In the data rows, the value 128 means zero.
Here are some points:
110,47,79,155,92,158,165,159,105,139,110,151,155,66,189,148
108,107,156,159,136,88,98,174,157,153,70,115,118,195,74,113
105,116,111,179,157,111,157,131,105,126,157,124,184,30,174,170
114,48,85,156,93,159,169,159,109,136,126,145,155,54,182,151
109,138,103,67,55,215,113,117,121,144,100,142,95,141,118,92
152,202,177,96,162,101,86,94,152,123,135,99,104,192,65,115
108,46,88,166,82,149,182,151,107,136,123,149,155,64,181,142
100,165,121,184,162,100,116,149,135,168,124,91,136,77,115,129
110,179,179,176,205,44,95,152,159,145,97,91,150,162,76,117
175,156,159,98,164,104,130,80,134,81,169,122,135,145,130,159
87,91,100,149,95,152,121,175,123,181,77,131,116,112,125,107
103,59,74,158,92,160,174,157,112,141,120,145,149,51,182,144
135,128,154,188,201,40,135,138,136,108,150,107,169,110,149,162
143,146,144,71,86,154,96,114,142,118,115,130,83,224,75,89
112,45,82,162,90,148,170,162,106,139,120,158,157,64,187,145
110,53,75,157,90,148,167,158,105,133,117,157,155,65,184,139
113,172,178,190,207,43,98,145,167,154,108,83,138,160,76,113
152,149,153,82,106,141,100,119,139,132,105,139,77,218,77,95
161,100,129,76,94,150,143,114,116,90,142,161,116,178,141,126
164,103,126,81,90,147,149,101,132,86,143,160,112,184,133,123
129,91,96,75,55,206,172,103,93,94,147,165,107,89,183,123
147,202,179,97,157,116,86,99,150,124,143,107,107,196,61,112
141,87,73,72,57,214,174,104,96,105,149,169,116,94,182,128
171,161,148,105,168,104,128,77,129,78,181,122,136,146,141,151
172,162,147,100,158,107,134,76,131,76,173,125,136,152,127,157
134,152,154,72,96,147,94,126,149,128,99,139,83,226,77,95
171,165,146,109,159,106,132,84,127,80,163,135,130,155,137,144
143,200,173,97,154,103,87,90,147,117,127,99,108,189,67,116
94,51,90,162,94,153,181,165,108,134,118,156,155,66,191,148
124,132,106,74,50,210,117,127,125,151,104,153,88,148,112,101
152,208,178,96,161,103,82,95,164,124,143,99,101,180,76,112
145,204,172,94,171,106,89,98,147,116,134,104,101,191,73,110
146,119,155,175,204,39,128,145,135,110,145,115,176,113,151,160
135,135,148,64,97,147,97,117,147,113,99,135,84,222,68,101
137,142,153,79,95,149,100,120,143,132,101,145,93,226,77,96
119,170,173,187,205,45,83,149,158,154,120,85,134,156,70,123
101,53,82,153,95,147,178,157,97,136,116,151,159,68,192,143
117,59,128,158,133,86,139,166,132,123,115,145,150,142,133,138
173,155,153,102,164,118,133,78,127,83,178,127,130,139,141,141
114,168,181,189,202,45,94,158,154,149,105,91,147,157,82,128
113,129,114,63,62,216,119,115,114,139,101,144,82,137,115,94
137,128,151,176,194,43,124,141,143,106,149,116,167,115,137,160
104,53,77,156,92,151,164,153,94,134,118,159,148,71,186,137
118,107,105,183,154,106,161,143,113,127,150,125,168,35,172,166
169,156,152,108,159,114,134,76,122,86,182,137,139,151,143,154
145,87,79,73,52,217,159,108,94,101,152,174,116,101,169,142
129,193,125,101,118,166,118,94,135,143,143,114,98,103,104,119
121,112,101,187,162,104,166,142,114,130,159,127,168,35,170,171
138,87,88,71,52,213,166,106,103,102,148,177,107,100,183,136
137,188,121,96,120,177,119,97,123,143,146,115,94,119,112,110
99,58,85,156,99,147,173,160,100,137,127,154,149,79,187,149
152,201,169,101,161,102,77,85,161,119,145,102,98,186,72,113
138,87,80,83,50,208,161,101,94,101,153,168,116,98,176,128
105,59,79,160,96,147,176,152,94,139,122,155,146,67,185,142
112,116,98,178,156,104,164,131,105,137,151,116,170,38,177,158
111,114,112,183,157,104,156,137,112,132,149,121,182,30,181,150
108,56,87,154,96,154,173,167,102,139,125,147,146,70,190,132
124,117,101,183,177,115,153,137,115,121,158,127,179,32,184,154
129,189,128,101,124,169,101,97,131,144,134,113,106,116,109,119
117,114,102,181,160,110,155,132,104,129,154,127,178,27,187,160
111,55,85,161,95,146,171,166,104,130,126,160,152,66,182,147
121,123,98,78,51,217,120,110,111,140,105,143,90,148,115,90
144,147,154,78,97,146,101,122,140,118,101,130,76,229,70,88
108,53,84,148,96,147,169,162,110,131,117,150,162,67,183,140
118,161,175,186,201,47,82,157,163,163,109,83,143,156,76,120
113,162,174,181,202,40,83,157,163,154,106,82,138,150,87,116
147,208,165,96,158,108,88,97,152,116,145,97,105,189,77,110
99,58,80,164,101,144,171,162,102,138,127,158,151,69,185,149
112,116,109,187,161,102,144,146,119,132,153,124,170,21,168,159
102,50,82,152,90,154,170,160,99,131,120,162,151,67,184,153
101,165,131,185,161,110,116,152,129,168,121,91,153,87,115,129
155,209,174,92,160,110,87,93,147,125,139,104,102,196,66,117
116,172,181,176,204,53,81,153,166,145,109,77,145,155,82,121
105,52,88,159,85,148,169,170,106,139,125,150,146,69,183,141
98,163,138,178,164,108,115,147,128,173,114,102,132,79,108,123
129,167,174,171,192,46,89,142,162,152,111,86,145,153,63,121
10 more points follow, each with its number after it:
99,48,80,154,98,147,174,167,100,129,121,156,152,71,187,138 0
103,51,90,152,96,149,168,163,100,136,117,157,152,69,187,152 1
164,155,148,106,164,103,137,78,130,87,181,141,135,145,147,141 2
139,84,74,77,57,215,170,104,91,107,152,162,116,99,177,130 3
143,196,179,103,162,110,86,98,143,127,135,98,102,190,71,118 4
141,205,170,100,163,112,89,95,157,115,138,95,102,191,67,107 5
122,114,116,187,156,106,158,132,117,131,153,118,176,30,182,172 6
111,56,77,167,95,162,181,167,100,136,115,155,154,64,177,146 7
101,50,78,158,89,154,171,166,106,135,127,152,142,70,186,145 8
117,117,114,176,168,116,164,139,112,124,155,118,168,29,180,152 9
Which two of these numbered points are nearest to each point below, ignoring the 2 directions in which the first points spread most? Their numbers follow each, nearest first.
101,65,72,161,87,147,174,163,111,134,131,153,148,72,191,149 > 8 0
174,159,152,99,161,97,131,90,141,84,177,141,135,148,147,143 > 2 3
141,141,145,69,101,146,96,121,140,126,111,134,87,221,75,87 > 0 8
101,47,89,160,90,145,181,170,104,138,122,169,155,56,186,150 > 1 0
103,47,82,161,86,153,171,161,103,136,122,150,150,59,183,141 > 8 1
102,41,78,167,91,160,172,154,108,133,127,152,154,71,183,142 > 8 0
95,61,84,160,89,155,171,157,105,142,127,156,146,65,194,140 > 8 1
107,107,102,183,164,113,166,136,115,121,160,119,173,29,182,167 > 9 3
148,200,174,101,162,105,87,95,160,118,136,101,107,189,65,109 > 5 4
149,195,170,103,156,106,77,97,149,128,134,100,96,191,70,115 > 4 5
131,191,123,98,130,169,110,95,131,140,144,108,105,97,108,115 > 9 6
108,56,83,148,95,148,174,158,107,135,115,151,148,66,184,146 > 1 0
109,50,89,157,91,153,174,161,99,134,122,156,152,67,190,147 > 1 8
130,176,175,178,207,46,88,156,163,150,104,87,146,154,70,123 > 7 1
137,136,149,72,92,140,98,116,132,127,112,136,85,232,77,91 > 0 1
143,147,155,75,97,146,92,116,138,131,98,134,80,219,80,100 > 1 0
123,66,126,162,136,84,148,160,123,112,111,146,156,152,148,136 > 0 1
141,151,97,93,118,178,155,74,105,103,184,142,142,73,175,147 > 9 6
118,108,113,185,153,104,160,136,112,135,145,119,170,29,186,171 > 6 4
119,172,183,169,203,33,98,150,157,156,112,87,137,158,77,131 > 1 8
171,162,150,102,158,100,135,84,136,86,181,133,138,155,142,142 > 2 3
138,137,148,70,102,140,103,125,145,129,98,125,83,226,79,95 > 0 1
140,92,91,85,55,214,160,106,100,108,141,180,115,90,173,141 > 6 3
150,198,174,104,156,106,77,98,140,117,134,100,111,196,66,110 > 4 5
166,160,150,106,153,97,127,79,122,80,181,137,138,154,138,145 > 2 3
146,90,85,71,56,208,161,106,99,111,149,173,119,104,178,122 > 3 6
107,49,76,149,88,139,173,161,104,130,118,155,156,70,187,139 > 0 1
106,52,91,160,88,148,175,160,101,135,120,159,157,63,193,144 > 1 0
176,158,145,103,162,98,137,79,131,92,179,131,132,154,141,148 > 2 3
117,107,116,177,157,98,159,145,116,128,149,130,177,28,180,167 > 6 9
141,135,150,71,96,141,97,127,145,125,107,138,82,213,77,93 > 0 8
102,47,75,155,99,144,184,164,105,132,116,150,154,62,189,146 > 0 8
147,194,174,96,163,116,77,105,150,123,139,95,98,187,77,110 > 4 5
97,53,71,156,94,148,169,163,96,138,125,149,149,63,186,148 > 8 0
134,85,75,74,59,217,174,111,93,107,151,166,111,97,177,132 > 3 5
112,49,79,169,92,153,167,164,103,129,124,145,150,66,184,148 > 8 7
137,91,83,83,58,209,169,105,92,110,151,175,115,97,178,130 > 3 6
150,204,183,90,169,100,81,104,150,113,133,111,101,190,74,115 > 4 5
125,131,106,77,55,206,123,120,122,131,101,143,85,140,114,90 > 7 8
106,57,73,156,91,161,158,168,110,130,129,143,156,69,195,147 > 8 0
143,205,179,98,165,107,89,95,151,125,133,94,106,191,75,112 > 4 5
165,159,148,103,167,108,139,70,140,83,182,142,140,146,136,144 > 2 3
142,150,147,74,101,146,94,118,144,126,102,126,91,223,74,88 > 0 8
153,206,167,101,165,113,83,93,152,111,139,103,102,197,57,108 > 5 3
118,128,103,77,57,216,114,123,111,147,108,145,80,135,105,90 > 7 8
134,193,135,108,127,178,109,95,123,140,141,107,100,110,107,115 > 9 6
150,210,177,99,167,112,83,96,160,118,136,103,99,191,77,115 > 5 4
138,144,147,74,106,152,98,117,148,121,93,133,84,231,80,91 > 0 1
152,210,169,93,151,113,80,99,155,118,145,101,96,188,74,103 > 5 3
146,205,185,101,168,98,79,101,149,116,136,110,110,194,76,113 > 4 5
115,129,107,84,59,214,127,113,115,154,112,139,89,147,105,93 > 7 8
128,199,135,107,125,162,108,91,129,146,143,113,110,107,105,121 > 9 6
150,216,180,102,154,111,89,98,157,122,141,99,101,188,69,108 > 5 4
154,141,150,63,109,143,100,122,143,118,101,137,74,221,78,94 > 0 1
102,47,77,150,97,153,172,168,105,129,118,164,148,65,189,143 > 0 1
133,81,80,65,53,209,167,104,95,111,151,172,116,96,168,135 > 3 4
140,147,151,76,96,134,90,122,141,122,98,132,82,233,71,90 > 0 1
148,146,157,74,99,137,95,131,141,124,101,120,92,222,68,86 > 0 1
133,189,134,95,128,177,107,89,120,142,142,117,102,115,108,118 > 9 6
151,147,151,72,104,155,96,126,140,126,102,128,81,219,76,82 > 0 7
152,207,174,92,159,109,82,95,161,119,131,102,102,189,69,112 > 5 4
168,162,147,97,165,106,131,77,134,89,179,134,128,151,140,159 > 2 3
142,201,175,88,168,103,78,99,155,125,130,102,107,190,65,98 > 5 4
140,203,169,97,163,107,82,97,151,117,132,98,106,187,65,112 > 5 4
98,156,130,185,162,118,118,151,135,163,106,95,137,74,108,127 > 7 5
180,147,154,110,156,107,147,82,129,78,179,138,133,143,144,138 > 2 3
135,141,146,77,98,144,91,119,144,126,101,125,89,223,76,90 > 0 8
168,156,151,101,163,108,131,74,130,83,183,126,137,140,140,155 > 2 3
108,65,92,154,93,153,165,160,97,138,126,159,148,71,186,144 > 1 8
139,137,155,68,103,156,103,124,143,125,100,139,89,226,75,89 > 0 1
114,115,109,183,155,101,155,138,111,125,155,124,183,30,180,170 > 6 3
104,55,81,158,92,155,179,165,102,134,124,149,143,62,193,146 > 8 0
174,158,154,98,168,101,131,80,139,81,178,128,138,150,137,148 > 2 3
97,153,120,175,168,107,118,140,128,173,111,95,145,79,117,130 > 4 5
119,108,109,190,159,119,160,137,115,127,154,119,181,31,174,166 > 6 9
138,142,144,62,98,151,89,123,138,126,104,129,95,220,69,102 > 1 0
140,148,108,96,119,175,159,78,111,103,179,140,138,65,176,150 > 9 6
106,154,128,185,163,113,113,149,132,173,104,94,147,79,113,127 > 7 4
121,115,103,188,155,106,164,136,122,132,156,114,177,24,183,157 > 6 9
152,201,182,94,163,106,82,90,155,115,130,104,100,193,70,109 > 4 5
142,134,146,185,204,28,137,135,140,115,145,118,170,115,133,161 > 3 4
148,142,106,101,121,176,161,83,99,96,186,131,136,53,173,159 > 9 6
93,56,77,157,93,153,168,157,104,128,118,160,150,72,182,140 > 0 8
136,79,81,87,43,214,166,98,92,104,153,171,116,106,183,138 > 3 6
152,208,176,95,167,105,91,107,152,120,140,100,99,195,69,103 > 5 4
100,55,73,158,100,158,165,169,105,140,121,155,146,61,184,151 > 8 1
116,116,106,172,156,110,153,137,117,131,155,123,169,26,174,159 > 9 6
98,152,123,184,169,107,118,152,138,171,112,95,142,76,111,123 > 7 5
123,103,104,178,157,101,161,136,113,135,150,114,169,22,186,164 > 6 9
103,55,81,156,91,144,176,157,101,138,135,149,155,57,191,145 > 8 1
115,164,183,183,206,42,82,146,157,147,117,77,142,158,72,124 > 8 1
153,208,182,103,173,102,79,85,151,124,131,104,109,188,74,113 > 4 3
136,120,155,188,201,46,141,139,148,109,152,109,177,113,142,160 > 3 5
145,90,78,71,49,219,169,109,92,98,146,173,114,97,183,130 > 3 6
109,116,99,182,156,105,159,136,117,134,160,125,174,31,178,166 > 6 3
149,198,177,96,163,114,90,88,159,121,136,100,99,185,70,110 > 5 4
114,112,91,187,159,119,152,131,121,135,152,120,169,22,178,168 > 6 9
